In the rows, zero is written as 128.
The rows of M fall into 3 groups, which share some directions, and each row is roughly a mix of its group's hidden directions.
M (137 x 12):
[[154 134 113 134 115 157 124 164 166 126 166 125]
 [100 137 108 115  83 158 126 150 131 136 158 108]
 [146 149 108  90  92 100 111 120 158 134 129 143]
 [ 93  96 158 128 157 113  96 134 109 140 132 110]
 [116 140 115 118 122 105 163  85 132  97 118 157]
 [133 131 184 138 115 148 114 142 158 122 158 138]
 [166 165 146 129 114 112 123 121  96 145 160 113]
 [125 140 138 148 104 125 120 128 138 131 167  71]
 [133 141  86 131 142 130 103 158 146 140 171 141]
 [144 121 131 139 113 141 105 174 135 156 171 131]
 [115 117 135 154 152 124 139 138 147 151  92  81]
 [121 156  89 110 134  98 144 101 150 103 108 126]
 [117 118 128 132 130 132 154  99 103 142  77  97]
 [109 136 147 125 132 160 127 110  83 150 103  99]
 [154 134 121 117 135 105  68 126 121 157 142 126]
 [ 76 118 158 118 139 128 160 149 119 151 140 135]
 [140 155 139 112 150 109  97  74 121 122 136 128]
 [140 125  90 141 140 118 112 164 133 178 128 117]
 [146 126  85 153 165 111 121 157 101 137 134 132]
 [150 106 143 115 112 148  85 119 105 110 161 145]
 [125 130  99 108 172 102 107 134 143 108  96 116]
 [119 115 129 149 127 149 149 167  90 112 161 145]
 [143 159 125 127 101 130 129 155 145 163 155 163]
 [147 168 144 117 157 154 108 147 153 145 146 111]
 [142 120 122  87 133 104 105 162 133  86 134 137]
 [135 105 128 162 123 157 159 110 150 128 112  88]
 [123 124 119 146 154 125 125  91  93 124  86 103]
 [ 81 103 123 122 130 115 153 159 139 107 129  97]
 [120  92 118 138 130 111 160 125 148 149  89  97]
 [154 130 129 142 171  97  97 116 150 116 105 144]
 [103  78 117 135 122 116 112 148 104  94 144 135]
 [112 159 144 132  94 153 140  89 101 137 145 138]
 [ 99 116 136 175 108 147 149 148 119 154 121 149]
 [130 109 110 133  99  87 172 112 137 129 122 153]
 [139 147 145 148 145 141 102  94  86 103 110 125]
 [177 113 110 153 123 120 101 112 123 152 100 120]
 [124 129 136 140 125 151 137 104 104 104 135 187]
 [152 118  94 118 110 142 138 179 147 108 128 144]
 [122 123  95 128 129 100 147 139 165 131  92  96]
 [118 121  90 118 124 109 119 148 119 132 179 158]
 [107 144 153 159 150 159 143 148 111 126 139 166]
 [106 150 143  97 111 112 169  90 130 144 121 130]
 [130  87 146  89 161 147 109 110 135 147 136 123]
 [143 129 100 111 143 111 123  93 158 121  82 135]
 [117 100 148 165 119 154 130 101 115  99 105 149]
 [ 94 134 152 120 118 155 125 132 133 141 183 141]
 [102 101 127 105 137 104 159  90 152 133 135 104]
 [149 125 125 114 116 134  99  77 157 107 104 132]
 [122 135 125 104 132 128 124 138 172  87 164 149]
 [133 108 173 144 131 154 129 113 124 113  99  89]
 [121 160 155 117 104 120 149 125  96 163 155 142]
 [114 130 141 120 121 105 108 141 125 128 180 171]
 [140 122 141 137 126 111 102 119  61 125 118 135]
 [155 138 117 133 121 102 139  75 144 133 111  96]
 [133  93 101 130 139 116 143 114 144  73 125 113]
 [174 106 119 134 142 137 116 116  93 104 151 104]
 [113 103 137 153 169  95 128 122 153 139 103 150]
 [110 102 120 106 163 121 111 125 111  95 108  92]
 [147 154 145 142 123 115 144 115 176  94 108 142]
 [111 126 160 159 155 109 118 155 142 134 142 167]
 [147 133 133 108 111 147 149 107 105  84  95 113]
 [ 94 162 102 118 136 121 153 105 144 160 124 152]
 [117 104 108 162 131 104 138 150 156 160 132 159]
 [154 134 117 150 100 144 145 172 149 110 100 124]
 [159 129 117 175  99 123 141 148 138 134 164 134]
 [174  90 113 130 137 152 126 133 128 156 113 155]
 [ 95 148 112 118 145 120 146 101 116 164  89 124]
 [140 148 132 149 130  85 128 127 127 179 133 154]
 [130 113 105  71 134 145 142 124 128  98 132 156]
 [128 134  90 123 134  83 124 107 137 119 106  90]
 [124 169 119 105 117 151 131 137 154 123 167 158]
 [140 122 155 113  83 136  87 145 140 143 147 142]
 [135 165 129  77 106 131 141 108 149 115 150 130]
 [ 80 126 129  84 127 134 115 135 114 151 144 103]
 [158 145 103 117 143 164 116 146 141 105 109  94]
 [132 126 110 118 116  94 125  87 148 147  86 144]
 [131 158 143 115 118 129 130  81  94 120 147 160]
 [119 151 136 108 115 154 134 124  84 145  96 158]
 [124  87  91  88 127 139 148 118 134 108 141 111]
 [127 100 151 120 100 150 144 102 160 136  93 146]
 [162 166 137 117 138 109 103 111 110 134 146 164]
 [138  95 122  95 114 113 101 162 130 155 154 111]
 [ 93 108 132 135 112 115 124  94 145  90  96 122]
 [118  88 171 113 116 108 148 134 151 117 105 113]
 [ 94 107 130 162 138 126 170 148 101 137 116 143]
 [125 120 117 145 142 109 131 107 165  82 154 151]
 [129 175 123 120 108 131 116  94 163 112 104 140]
 [157 129 101 140  89 124 148 113 152 119  90 143]
 [102 120 120 138 153 155  83 105 115 123 100 149]
 [173 133 140 140 133 141 144 103 117  84 114 151]
 [161  85 130 136 165 117 134 139 106 117 109 106]
 [145 161 101 138 139 102 126  83 134 129  96 137]
 [120 160 105 153 112 136  79 125 128 161 127 138]
 [121 125 129 150 140 102 146  79 112 121  85 129]
 [129 114 151 117  99 166 176 125 112 117 143 140]
 [112 134 119  87 120 145 127  79  97 133 146 133]
 [112 141 151 120 165 110  74 137 111 128 135 141]
 [102 125 155 173 155 145 119 143 136 121 110  96]
 [151 111 118 123 140 143 132 132 151  86  97  88]
 [129 139 175  85 117 119 119 133 113 102 102 137]
 [142 158 110  99 109 137 111 157 101 133 157 154]
 [ 97 134 157  81 115 137 120 137 146 115 163 132]
 [114 139 120 106 108 153 142 150 163  97  90 132]
 [164 112 121 115 115 136 142 129 123  84  93 101]
 [163 164 145 165 127 126 106 121 100 136 122 151]
 [137 166 100 133 130 111 121 116 156  97 111  92]
 [154 137 100 138 143 114  81 108 145 106 112 108]
 [152  92 100 152 116 147 135 163 131 111 143 101]
 [106  99 167 139 148  99 155 130 130 140 138  97]
 [111  90 135 104 167 130 134 148  98 134 117 156]
 [164 138 139 156 112 162 132 148  90 109 123 145]
 [109  87 125 122 160 139 127 123  87 144  98 134]
 [123 127 142 167 119 105 139  97 159 131 152  92]
 [158 126 105 142 109 150 127 116 112 121  87  88]
 [139 150 147 105 111 106  86  99 137 146 133  98]
 [163  92  96 145 137 118 141 115 140 113 158 152]
 [141 159 158 110  98 176 129 133 105 132 130 127]
 [137 139 134 140 132 121 106 169 119 175 142 160]
 [156 148 123 156  80 130 146 162 124 129 131 109]
 [ 86  98 130 147 126 114 143 145 156 135  87 130]
 [ 98 150 128 136  97  86 160 145 125 149 119 115]
 [147 175 162 124 109 139 126 117 109 140  98 149]
 [ 88 108 138  96 144 105 156 113 153 138 111 114]
 [137 162 120 104 118 107 150 146 112 170 154 146]
 [136 120 107 103 132 148 121  98 105 117  86  94]
 [182 136 118 138 137 112 138 118 118 128  87 152]
 [ 92  96 128 110 153  93 137 127 139 162 137 112]
 [136 108 173 141 113 155 130 129 108 141 102  90]
 [152 141  85 121 133 112 103 156 129 115 160 154]
 [156 139 153 160 130  85 147 150 130 157 123 127]
 [132 135 108 124 131 147 163  92 134  96  92 105]
 [119 114  99  99 140 107  90 127 141  88 143 114]
 [124 112 122 175  92 159 156 137 140 114 129 116]
 [152 117  93 171 160 121 126 131 110 124 105 107]
 [109 134 130 122 174 139 143 122  89 119 160 153]
 [102 136 151  94 138 151 113 134 132  98 170 144]
 [147 112 101 140 160 121 127 154 115 132 133  75]]
One row of each group comes first, with its name. Which group is each row after those in?
[136 144 115 157 103 112 153 122 165 141 126 170]
J
[137 118 154 119 105 147 138 112 105 153 138 181]
W
[126 126 162 155 141  85  98 119 124 135 134 163]
U

[ 95 116 165 132  98 157 138 136 160 105 116 134]
W
[121  98 107 145 155  89 126 118 158 157 108 123]
J
[146 165 152 111 105 151 105 113 142 123 147 163]
W
[160 116 112 128 120 127 134 122 158  86 162 100]
J
[133 123 117 133 123 116 166 102 148 142  81  98]
W
[158 152 122 134 169 143 159 107 119 160 113 123]
W
[131 136 131 137 161 126  74 158 144 134 157 132]
U
[115 136 118 113 153 121 106 102 171 102 112 160]
J
[129 164 125 137 124 163 126 143 165 158 159 138]
U
[130 107 113 125 151 124 129 113 106 104  82  89]
U
[100 118  95 123 173 107  98 142 122 149 131 117]
U
